Two rows play each game, the first against the second. How much does the first row win by? 10 is about a draw, 20 a big win and 0 a big loss. Wins can go round in a circle: one row can beat a second, the second a third and the third the first. Each row has two weighted sums of its numbers, A and B, taken from their middle values. A row wins by its A times the other's B, less its B times the other's A.
(-13 42 44 -2 23 55 -10 6 14 -41 -2 58 22 -28 -8 6 41 20
 19 40 22)
(-11 8 0 3 -19 1 -11 2 16 19 29 16 12 29 -23 -15 24 14
 1 29 29) -> 11
(5 6 -7 -17 18 6 -47 14 -19 13 3 -55 -37 33 -11 55 22 -15
 39 12 -6)
(6 18 -6 -2 -4 14 -33 10 61 21 -3 40 -1 -20 -14 18 52 -2
 22 64 24) -> 12
(5 -19 -9 4 -17 4 48 4 -27 -6 20 6 30 -65 47 -4 -10 -48
 -51 -44 -47)
(24 9 -19 -10 -36 -5 12 -21 17 35 11 -18 -10 6 53 -24 -11 37
 -1 -5 35) -> 9
(-23 -47 10 25 -17 -19 25 35 -53 -60 49 33 29 -8 26 -21 36 49
 -11 2 30)
(-23 38 47 -2 7 38 4 46 -1 -74 17 39 13 -11 2 2 33 50
 5 33 -1) -> 8
(-21 -48 4 18 -4 -34 42 40 -55 -53 43 9 51 -31 26 -23 30 50
 -8 -15 19)
(33 16 -14 -40 26 -15 -42 0 -6 -19 -35 -32 -28 35 -39 32 -25 3
 63 32 -6) -> 10
(-3 20 29 -8 10 5 -18 -3 31 -4 -31 81 -14 -4 -26 4 16 -27
 25 58 -4)
(5 17 0 8 42 16 -66 18 21 13 -14 -9 -30 53 -70 -55 -62 -48
 -51 -44 -47) -> 18
(12 -53 -52 16 -12 -22 -43 -11 27 4 -7 8 17 47 8 -19 -18 -24
 28 27 -17)
(7 14 18 -12 -33 17 -5 8 82 7 -4 19 1 -6 -22 6 67 -3
 0 53 42) -> 9
(-1 20 7 -11 -13 14 -18 -3 67 16 3 41 -11 -18 -14 4 36 -13
 -5 62 39)
(10 8 -10 -12 1 25 9 -9 -3 32 2 20 25 20 26 -55 -62 -48
 -51 -44 -47) -> 14
(25 -31 -32 6 6 -38 52 -56 -40 16 -28 -9 46 -18 8 -8 -29 13
 8 11 9)
(20 -1 -14 -19 -34 -13 15 -16 31 56 14 -30 9 30 46 -1 -12 23
 15 -24 15) -> 12
(3 11 19 -22 23 5 23 -29 -4 4 -33 21 -8 -4 -70 -55 -62 -48
 -51 -44 -47)
(-3 15 1 -19 -18 12 -30 -8 71 16 15 39 11 -1 -6 17 45 -4
 18 63 32) -> 12
(24 14 -12 6 -32 -12 18 -28 27 21 35 -10 13 29 33 -32 -13 34
 10 -17 36)
(6 -77 -40 -10 -58 -78 23 48 -23 6 29 -10 11 16 13 -20 19 26
 -5 4 33) -> 13
(-6 -78 -35 22 -47 -73 16 29 4 8 -2 -22 44 -16 -5 -14 35 26
 -5 0 25)
(-28 -28 -2 15 5 -26 44 46 -23 -55 35 8 47 -28 24 -50 29 43
 -6 -13 23) -> 11
(15 15 -22 -15 -71 2 10 -25 24 44 13 -13 -74 -72 -70 -55 -62 -48
 -51 -44 -47)
(18 16 -4 -14 -52 -10 -6 -13 13 48 26 -7 -17 8 42 -55 -62 -48
 -51 -44 -47) -> 10
(3 -71 -30 5 -52 -5 10 -17 48 25 3 20 21 -12 21 -10 28 -3
 -13 27 40)
(28 -40 -58 14 -16 -32 -61 5 0 9 -13 24 16 45 7 -2 -7 -26
 16 49 -16) -> 11
(29 -56 -68 3 -30 -62 -49 -22 51 30 -18 -8 19 7 46 8 -14 -12
 17 28 12)
(0 -71 -41 12 -51 -14 17 -19 16 32 31 29 36 -26 -5 -9 5 -7
 9 33 44) -> 4
(30 13 24 -25 11 -22 15 9 11 -41 -10 60 8 22 -32 -12 5 3
 29 39 -23)
(19 -78 -17 34 2 -43 38 13 -47 -1 19 -18 14 14 -8 -10 5 27
 -23 -14 18) -> 11
(-7 8 18 23 -8 -25 3 23 -14 -3 1 23 21 16 6 -9 -2 -4
 14 1 3)
(-44 -29 3 33 -21 -22 31 36 -46 -54 49 20 31 -39 20 -27 8 49
 -17 -11 17) -> 9
(-3 -36 -24 14 -8 -32 8 -13 7 12 -17 33 45 -29 5 -7 8 0
 12 50 18)
(37 36 19 -14 1 3 10 -9 6 28 -2 11 25 36 -70 -55 -62 -48
 -51 -44 -47) -> 7
(9 26 -5 4 24 8 -58 -5 21 -8 -33 -31 -41 34 8 48 19 -43
 7 38 -6)
(-7 51 31 -5 8 56 -52 -6 15 -45 -7 11 -5 -16 15 10 4 10
 30 38 -4) -> 8
(-7 20 5 -6 -32 16 10 -9 62 16 -10 36 -21 -47 -4 29 58 -33
 3 62 28)
(6 -53 -32 40 3 -8 32 3 1 41 3 9 28 -10 -11 37 24 -9
 -37 -2 34) -> 10
(-31 20 38 -5 7 12 24 35 15 -64 8 23 21 -22 6 -5 25 44
 21 12 21)
(39 19 8 -35 34 -20 28 -25 -40 3 -12 -41 -9 -4 -3 20 3 38
 43 12 5) -> 8
(5 24 24 -14 56 24 13 -9 -15 -11 -49 22 -15 6 -25 26 3 14
 37 48 26)
(0 3 -21 -24 -28 3 13 7 28 49 9 -15 -23 15 38 -55 -62 -48
 -51 -44 -47) -> 16
(15 22 10 16 23 35 -12 -1 36 -8 -35 68 15 -28 -35 37 17 -30
 37 51 11)
(-30 14 47 -26 24 36 20 2 -17 -40 17 8 -3 -55 -8 -55 -62 -48
 -51 -44 -47) -> 9
(20 -63 -56 38 -4 -16 -22 -11 -1 15 -13 -53 3 12 28 30 3 -19
 -14 7 -47)
(-11 -16 -7 18 -46 -39 -9 44 -10 18 43 2 8 41 25 -22 15 30
 1 -10 26) -> 14
(-22 -3 17 40 27 11 -9 15 22 45 23 27 4 17 2 23 28 -16
 -18 -17 39)
(-10 -1 17 27 8 -38 30 45 -37 15 -2 -18 1 61 9 1 11 16
 -26 -45 -9) -> 11
(2 -66 -13 28 -6 -60 27 23 -43 -2 -2 -14 32 9 30 19 35 13
 -25 -12 13)
(-6 26 -8 -11 -22 13 -27 -7 48 3 -9 50 1 -45 -4 13 45 -15
 12 63 34) -> 12
(-17 6 22 38 7 53 16 12 8 42 13 12 8 14 -30 27 -62 -48
 -51 -44 -47)
(19 27 1 -16 -33 -8 -3 -47 31 25 1 25 -13 -16 26 2 10 -2
 18 22 -1) -> 7
(26 23 -3 5 -33 -10 7 -26 26 45 22 -13 -9 12 44 -19 -16 22
 13 -25 31)
(6 10 -48 -3 -41 -8 3 -14 11 41 14 12 0 -4 34 -33 10 35
 -51 -44 -47) -> 11
(-1 27 -7 -8 -3 -6 38 -5 3 27 -11 12 23 31 30 -25 -28 8
 31 -14 -1)
(4 -19 -23 -31 -21 -20 16 -29 26 29 12 -10 -5 11 36 -23 -8 34
 -51 -44 -47) -> 10
(-5 -59 -23 21 18 -11 46 -9 -14 31 -15 -12 16 4 9 27 33 -18
 -24 3 39)
(29 18 -3 -6 -15 14 30 -38 5 29 1 23 19 19 -70 -55 -62 -48
 -51 -44 -47) -> 10
(-29 34 62 1 16 20 -5 38 -31 -57 19 22 46 -36 2 -12 31 26
 13 18 11)
(8 34 -15 -23 -42 -14 9 -14 34 40 23 -77 -74 -72 -70 -55 -62 -48
 -51 -44 -47) -> 13
(11 72 47 9 -11 68 23 -4 28 -36 15 12 14 -31 32 10 -4 43
 22 7 16)
(-21 27 53 -12 33 39 36 -38 -5 -34 -1 12 5 -14 -28 26 14 -48
 -51 -44 -47) -> 7
(3 16 12 7 -12 21 30 -13 -9 48 7 -41 1 16 29 -9 -3 -3
 -51 -44 -47)
(-14 -52 -9 36 14 26 37 14 -6 41 -2 15 32 -10 1 31 31 -11
 -26 -5 45) -> 12
(11 10 7 8 -38 -25 15 7 29 57 7 -14 5 25 49 -26 2 33
 23 -20 30)
(-16 -32 -16 22 -8 -21 23 -12 -9 34 5 -20 37 7 13 29 32 -11
 -18 5 41) -> 9
(-7 0 -3 -35 -7 14 10 2 34 17 -1 -7 -24 -9 -8 22 25 13
 34 43 43)
(21 10 -7 -26 40 -22 -43 -20 9 -20 -24 2 -19 32 -35 25 2 -5
 54 46 -14) -> 9
(7 -14 -22 -26 -3 -40 -67 -19 16 5 -21 -29 -52 41 16 30 10 -48
 -51 -44 -47)
(-26 -13 -6 4 -17 1 -1 -7 30 26 26 28 3 8 -6 -5 21 -3
 2 17 50) -> 9
(34 33 -14 -9 -5 -5 10 -22 0 33 3 -5 34 17 25 -19 -33 15
 24 -7 8)
(-17 -2 -6 14 23 39 21 -1 13 39 25 10 11 42 -21 22 34 -38
 -8 -7 44) -> 11
(18 14 -1 12 14 20 -67 18 12 21 -18 -16 -5 34 -17 60 33 -37
 -51 -44 -47)
(14 11 22 -1 15 30 -12 -27 24 0 -38 69 23 -16 -34 22 -9 -22
 18 49 -14) -> 7
(-20 -57 -26 13 12 -52 11 46 -51 5 19 -77 -74 -72 -70 -55 -62 -48
 -51 -44 -47)
(-13 -37 -23 25 15 -10 29 3 8 24 -21 10 13 -22 17 26 50 -20
 -30 4 37) -> 9
(41 39 -6 -26 22 7 19 -37 -12 2 -43 -17 -13 -3 -4 17 -17 42
 48 19 22)
(4 32 0 4 41 6 -45 3 -13 3 -13 -57 -48 10 -11 38 2 14
 23 5 25) -> 4
(17 18 5 -19 52 -17 -24 -28 18 -13 -44 -1 -33 51 -25 30 -13 -17
 52 39 -30)
(-13 6 6 30 34 -18 18 38 -38 19 30 -12 3 61 15 0 0 18
 -10 -30 4) -> 10
(-5 -32 -36 23 4 -11 30 -42 -13 24 -5 15 27 -25 -1 25 22 -19
 -21 11 21)
(-7 22 25 1 21 70 -52 2 18 -41 16 -77 -74 -72 -70 -55 -62 -48
 -51 -44 -47) -> 10
(-15 -13 12 23 24 3 13 28 28 44 40 5 3 15 12 28 24 -48
 -51 -44 -47)
(4 24 -18 -30 48 -30 -63 -6 -18 -14 -31 -7 -11 27 -40 42 -10 18
 58 -44 -47) -> 12
(-13 6 50 3 10 -14 27 43 -51 -60 28 -12 -8 -26 -6 12 25 48
 40 -15 14)
(-3 6 -5 -5 -38 14 2 -3 59 16 0 53 2 -8 -70 -55 -62 -48
 -51 -44 -47) -> 9
(15 20 -15 -10 44 -13 -38 -13 2 -13 -3 -19 -20 32 -10 37 -5 1
 51 35 -25)
(14 -1 -3 4 7 4 -1 -14 -24 38 -2 -39 0 28 27 15 3 -6
 -3 -44 20) -> 10
(11 -60 -52 26 13 -34 -23 29 0 40 -12 -40 -4 24 9 4 8 -16
 -11 -12 -5)
(-18 27 42 -15 0 15 0 21 -12 -74 1 32 -3 5 12 5 38 41
 9 14 6) -> 12
(31 25 -13 -34 -33 -20 29 -42 13 13 -8 -33 -38 -26 22 26 -2 51
 53 10 49)
(-36 19 40 -9 15 -5 21 6 -82 -44 30 -25 -74 -72 -70 -55 -62 -48
 -51 -44 -47) -> 10
(1 25 21 -5 10 59 33 -6 -39 9 19 -9 28 -15 28 -55 -62 -48
 -51 -44 -47)
(-26 34 47 16 -8 17 7 19 -18 -80 36 43 18 -22 3 -17 46 42
 8 17 5) -> 10
(-11 8 -12 -24 34 10 -37 8 -3 7 -16 -55 -34 10 11 53 22 -12
 34 23 6)
(6 -14 0 8 -36 -4 49 -37 -18 -20 18 8 26 -52 66 -6 -3 47
 15 -27 25) -> 7
(-4 -42 -30 28 5 3 20 6 -8 27 -7 3 22 -22 -11 32 23 -16
 -39 -8 43)
(-2 15 31 -1 -2 44 -47 10 16 -45 -6 6 -16 -23 10 10 35 -13
 32 33 -19) -> 15
(-15 -48 -2 19 3 4 32 -12 -19 38 -31 24 16 -10 2 31 3 -1
 -26 4 32)
(-49 33 51 5 23 49 37 -9 -7 -48 -2 -3 -8 -56 -9 26 17 41
 13 23 30) -> 9
(9 0 -37 -16 -33 7 24 -32 24 28 15 5 -8 13 41 -10 -8 22
 5 0 24)
(15 10 -8 -12 9 2 18 -23 5 30 10 5 18 37 12 -18 -19 19
 25 -27 10) -> 9
(-20 -49 -9 29 20 -42 22 37 -55 20 1 5 20 6 28 6 19 20
 -1 -19 15)
(-10 4 14 -23 31 -12 5 10 -40 -38 4 15 -7 20 -27 -4 -4 31
 31 17 9) -> 14
(-5 -7 -21 9 -33 -21 28 -9 -45 0 23 6 34 -49 52 -7 -7 41
 -12 -5 23)
(-13 31 16 28 -11 48 33 -20 -18 -10 38 -33 38 -6 57 -32 6 36
 2 -38 33) -> 11
(-28 52 34 5 9 45 -46 23 19 -44 13 21 19 -8 20 2 5 4
 35 38 -5)
(30 23 34 -5 10 39 -16 -27 34 -8 -14 73 17 -13 -18 12 9 -23
 -2 68 25) -> 8
(-12 27 36 12 -5 16 -4 33 -11 -73 14 23 -2 -5 -7 -8 15 39
 11 10 -14)
(13 40 7 7 -2 7 11 -17 3 26 13 21 7 37 30 -21 -16 9
 29 -7 -7) -> 10
(-2 48 24 -16 8 49 -62 -2 26 -40 -7 6 -11 4 11 11 25 21
 15 32 -23)
(14 -9 -2 8 -34 14 -4 0 74 1 -14 38 4 -19 3 21 33 -13
 22 51 58) -> 9
(58 -40 -59 -1 -59 -50 22 -29 -23 48 14 0 9 -18 67 -3 -24 21
 -10 -1 37)
(-5 15 -12 -17 -12 46 -25 -17 50 32 -5 51 -1 -18 -15 -55 -62 -48
 -51 -44 -47) -> 6
(22 27 20 -26 44 -12 -33 4 4 -17 -40 -13 -27 39 -30 24 -25 -8
 48 34 -2)
(-11 20 42 9 -2 14 24 30 -8 -71 6 34 14 12 4 -10 -62 -48
 -51 -44 -47) -> 15
(21 32 -24 -2 25 20 -51 2 24 13 -47 -26 -44 25 -2 57 9 -25
 6 11 -30)
(8 -46 -22 16 -5 18 2 -3 -10 -24 22 -10 29 -4 19 -5 25 24
 15 10 -7) -> 8
(-12 14 8 -15 -10 2 -21 -5 70 -2 -25 31 2 -19 -15 23 43 -17
 13 69 31)
(-10 11 12 -15 31 -25 6 7 -31 -39 -16 4 7 37 -36 -2 10 32
 33 33 3) -> 10
(17 -11 -5 -16 -10 1 14 -9 23 -9 11 -9 -33 -16 -13 39 8 13
 5 60 33)
(-10 51 22 -10 6 44 16 -3 -26 -11 42 12 15 -10 39 -39 -23 56
 -4 -57 15) -> 7
(35 5 -15 -1 -25 -17 -7 -15 23 50 27 -26 -28 5 40 -14 -27 33
 23 -6 29)
(5 67 23 -13 -12 48 15 0 11 -30 -7 30 21 -47 43 -5 13 29
 25 1 27) -> 10
(4 -3 -11 -54 -1 -18 -81 -20 15 10 4 -77 -74 -72 -70 -55 -62 -48
 -51 -44 -47)
(-15 28 31 14 21 37 -58 20 41 -79 8 5 22 -7 15 -5 26 6
 21 35 3) -> 10
(30 17 -10 -30 38 -14 -79 -11 -20 -22 -9 -22 -31 46 -12 21 -20 -7
 75 33 -12)
(-10 9 47 4 15 37 12 1 -33 -47 8 5 -13 -44 -30 23 12 38
 21 10 33) -> 9
(-22 -31 9 10 0 -22 40 34 -61 -61 30 6 37 -8 22 -55 -62 -48
 -51 -44 -47)
(26 -45 -73 -14 -44 -58 -45 0 34 16 17 -25 16 -7 42 3 10 -8
 -9 19 -19) -> 15
(10 -54 -24 39 1 -61 43 32 -36 6 5 -8 28 9 14 -5 7 11
 -23 -21 3)
(-10 21 27 -3 -13 6 -45 -8 30 -45 -10 6 3 -9 25 12 25 2
 -51 -44 -47) -> 11
(-42 18 57 -12 26 8 24 24 -62 -60 21 -1 4 -11 11 10 26 -48
 -51 -44 -47)
(4 28 3 -7 17 -16 36 -23 2 21 8 3 15 23 12 -36 -30 9
 33 -4 6) -> 19
(12 27 3 -11 21 0 -1 20 33 -35 -27 34 17 21 -14 4 5 3
 6 43 -24)
(-21 5 4 -31 50 21 -31 -9 -4 5 -21 -53 -32 35 2 46 9 -29
 38 2 20) -> 6
(12 43 37 1 15 44 8 0 0 -27 2 24 35 -47 29 8 13 25
 10 0 11)
(5 4 14 24 53 19 39 -6 -5 7 -21 -24 -27 -6 -22 70 37 -2
 5 -1 44) -> 9
(15 -23 -7 9 -36 15 50 -22 -43 -8 39 -9 41 -31 56 -9 -10 23
 16 -21 15)
(10 47 33 6 -31 43 15 -19 -1 -27 19 3 10 -36 27 -3 14 29
 30 10 10) -> 10
(14 15 19 2 24 18 -57 1 24 15 -39 -17 -31 42 5 36 39 -32
 5 38 -24)
(-5 -34 -45 14 -9 -70 31 17 -32 -11 10 26 27 28 13 -8 9 19
 4 9 7) -> 10
(22 -59 -33 16 -53 -92 18 18 -13 18 30 4 21 -9 25 -18 20 32
 -1 -3 16)
(22 52 20 -33 4 23 19 -21 -19 -6 -29 -36 -17 -1 -16 29 -11 23
 65 6 18) -> 12
(11 10 -23 6 -31 -13 8 -11 13 48 40 9 17 24 38 -19 -5 25
 20 -7 9)
(37 -5 21 -28 -17 -11 23 -41 -11 39 -4 -38 -32 -21 34 22 -10 61
 47 27 36) -> 10
(18 -8 -23 12 -64 -35 1 -9 15 45 -1 -15 3 9 31 -55 -62 -48
 -51 -44 -47)
(3 32 20 -23 22 26 -56 1 25 0 -55 -5 -26 24 16 42 11 -31
 2 29 -4) -> 9
(-5 -4 -11 -9 38 -1 -38 -8 -11 14 -32 -78 -55 28 -13 71 14 -6
 24 1 0)
(-24 -16 26 28 10 34 5 -7 17 31 20 9 -3 13 -1 13 34 9
 -19 -20 42) -> 9
(-39 -28 18 19 -9 7 52 18 -19 -24 24 51 46 -45 27 4 18 24
 -17 -1 36)
(-3 31 22 -2 14 55 -61 3 29 -47 0 19 -13 16 24 13 14 -2
 12 47 -2) -> 11
(-13 35 51 -9 5 5 29 10 -61 -67 1 -12 -74 -72 -70 -55 -62 -48
 -51 -44 -47)
(0 17 12 -7 -7 -3 33 -25 -5 32 0 12 25 29 23 -7 -17 12
 31 -27 6) -> 10
(-16 40 32 -23 29 40 17 -13 -4 -32 13 -6 -15 -45 -24 21 9 51
 28 29 -47)
(-4 -65 -51 9 13 -83 27 16 -28 -18 -8 16 34 6 13 -23 -12 21
 9 8 13) -> 10
(9 -67 -28 31 -8 1 54 0 2 45 14 5 18 -2 15 44 27 -21
 -18 5 52)
(-27 -19 0 4 -37 -33 14 36 16 2 39 6 -5 33 17 -27 18 20
 -1 8 24) -> 12
(16 -40 -56 0 -20 -19 -61 -9 2 -5 -17 10 30 13 12 11 -9 -12
 25 31 -18)
(32 27 8 12 3 25 32 -17 -9 17 13 -2 38 30 28 -31 -37 7
 28 -15 3) -> 2
(8 -1 -26 -20 -36 -12 -10 -18 32 58 27 -11 8 9 42 -55 -62 -48
 -51 -44 -47)
(24 36 -3 -4 12 -6 7 -28 -17 29 0 2 15 34 8 -21 -25 16
 28 -17 9) -> 6
(-4 13 -11 -41 37 2 -57 1 10 -12 -23 -32 -36 41 -6 23 -6 -1
 48 38 -28)
(-14 -54 -12 27 1 -5 36 -12 -7 24 -8 21 13 -72 -70 -55 -62 -48
 -51 -44 -47) -> 12
(-21 8 38 -8 22 -12 26 45 -55 -54 3 -22 -4 -10 -6 13 25 62
 30 -1 21)
(21 -53 -57 22 -10 -20 -59 -27 8 -6 -20 3 33 24 22 9 -9 -25
 24 27 -18) -> 3
(4 -30 1 14 -14 -6 1 6 67 41 9 6 -12 16 -23 -13 46 13
 12 12 49)
(-27 -14 28 -7 13 -32 46 37 -62 5 12 -37 -7 38 -35 40 26 44
 24 -9 26) -> 11
(6 -3 12 3 39 14 8 0 -4 -12 -21 11 7 6 -35 25 1 12
 24 40 12)
(10 4 -16 -12 -36 -24 4 -18 13 23 35 0 3 -1 48 -22 -5 33
 2 -17 19) -> 10
(20 12 -2 -13 19 18 -53 -5 -10 12 -21 -70 -21 14 3 82 15 -9
 21 15 7)
(6 5 -6 21 -27 -3 37 -15 -50 -1 32 12 62 -54 63 -20 -1 42
 16 -18 25) -> 9
(0 1 -10 -4 -48 -5 7 0 23 65 16 -11 -8 9 31 -20 -11 25
 -6 -6 37)
(8 -69 -41 -1 -40 -46 -49 -17 28 28 6 -10 22 1 35 2 17 -18
 10 31 -3) -> 13
(-14 -23 10 34 39 34 14 3 12 46 12 -6 30 24 -11 12 26 -4
 -18 -19 28)
(-31 -46 -9 22 -15 -36 46 17 -51 -47 12 25 52 -10 33 -29 32 29
 0 -15 18) -> 12
(-10 -50 -30 36 13 -61 20 23 -12 -16 -1 33 60 -5 13 -9 1 11
 7 16 9)
(-23 -27 18 26 -9 7 26 -2 2 -25 46 29 29 -55 17 -17 25 8
 -19 25 42) -> 11
(1 28 24 -14 -5 -29 -18 2 7 -31 -29 28 22 22 -23 4 21 9
 37 45 -19)
(-12 -50 -49 30 5 -12 -27 -28 -23 27 16 -39 19 16 7 27 8 -23
 -12 -17 3) -> 7
(11 35 35 -15 -4 47 26 -26 12 -29 -7 30 -74 -72 -70 -55 -62 -48
 -51 -44 -47)
(19 3 -48 -19 -18 -1 10 -22 25 48 31 -9 -6 2 32 -55 -62 -48
 -51 -44 -47) -> 17
(-6 29 62 -19 5 42 44 -16 -44 -27 23 -29 -5 -37 32 19 0 78
 62 -14 28)
(-4 37 -19 -22 10 -10 -55 -19 -6 2 -54 -42 -26 41 -23 24 -24 -18
 58 39 -11) -> 11
(10 -5 -34 -1 -42 -12 16 -9 28 41 1 -28 0 25 45 -13 -1 39
 9 -19 18)
(20 22 -13 -11 -42 -9 12 -27 40 50 32 -25 -6 16 42 -30 -20 26
 7 -10 19) -> 9
(-1 -58 -30 31 -6 -44 42 9 -59 24 14 -16 26 -72 -70 -55 -62 -48
 -51 -44 -47)
(-21 -15 -27 6 -20 -61 -1 20 23 1 36 14 4 43 16 -38 15 41
 0 4 24) -> 9
(-21 16 36 -19 14 12 49 59 -56 -69 8 -9 -46 -21 -26 9 10 67
 34 14 23)
(16 8 -15 -34 27 -17 -49 -4 -6 -14 -27 -25 -7 50 1 39 -13 -19
 65 36 -9) -> 8
(19 16 40 1 5 41 -18 -1 27 -9 -27 58 34 26 -20 24 20 -6
 10 53 25)
(-31 -62 -22 13 -10 1 30 -7 -1 41 23 23 29 -27 10 30 27 -21
 -22 9 34) -> 13
(-22 18 51 1 -16 27 20 32 -10 -51 25 41 23 11 -16 -2 33 41
 -51 -44 -47)
(14 15 -19 -5 8 9 19 -17 2 23 3 12 14 36 27 -20 -18 20
 34 -10 -5) -> 8
(-14 -26 -8 8 -15 -24 -2 0 49 20 25 26 -3 23 8 -19 21 -11
 -9 24 39)
(14 18 -10 -6 20 15 -77 -7 31 -20 -19 22 -8 42 -26 31 -14 -31
 48 67 -32) -> 9
(-19 49 53 -14 4 -9 32 52 -50 -70 12 -11 -9 -7 3 26 26 74
 24 -14 -47)
(-2 -63 -27 28 13 -42 31 45 -53 10 13 -10 37 19 14 19 -1 21
 -21 -26 14) -> 8
(2 9 15 4 -25 -35 -35 12 23 1 9 15 -9 24 2 3 24 24
 20 49 30)
(36 6 -21 -43 -9 -19 31 -24 -16 13 -3 -37 -32 -11 9 31 -7 63
 34 6 32) -> 12
(-7 -52 2 21 -6 -64 22 23 -31 -37 11 7 48 14 -7 -7 10 30
 11 8 10)
(-3 -22 -10 38 -3 -6 -45 -13 6 -20 31 -21 35 -2 -70 -55 -62 -48
 -51 -44 -47) -> 1
(24 16 12 -26 33 17 -29 -28 1 -23 -26 15 -10 -14 -40 26 -6 12
 43 -44 -47)
(-31 -10 -18 14 -18 -53 9 39 0 7 31 8 -12 18 2 -33 1 23
 -51 -44 -47) -> 11
(-30 -23 12 5 -33 -54 3 40 -1 1 41 -3 9 36 15 -15 1 36
 5 -7 18)
(-26 15 55 -12 21 61 13 -16 -32 -52 10 -14 -6 -39 -19 31 22 36
 10 24 37) -> 9
(25 32 13 21 11 38 -61 2 31 9 -14 -13 -37 2 5 64 48 -34
 20 39 -25)
(-3 -32 -15 23 7 6 -33 -4 -1 -22 12 2 -74 -72 -70 -55 -62 -48
 -51 -44 -47) -> 9
(35 39 -4 -19 9 6 20 -29 -27 -5 -44 -15 -10 -28 2 27 -23 24
 50 15 17)
(12 23 9 -8 37 9 -28 5 -10 18 -29 -60 -58 38 5 55 21 -30
 31 8 -19) -> 1
(-14 5 11 -22 19 -7 28 44 -55 2 -13 -47 -12 38 -5 26 32 34
 6 -27 24)
(-22 25 71 -7 27 28 25 -4 -23 -20 3 14 -7 -34 -14 -55 -62 -48
 -51 -44 -47) -> 15
(9 -13 -28 3 -31 -1 29 -23 10 57 -3 -5 -1 -15 51 -20 -5 34
 12 -7 -47)
(-23 -4 3 29 25 32 34 22 3 43 1 -17 17 15 -11 19 65 -21
 1 -24 34) -> 9
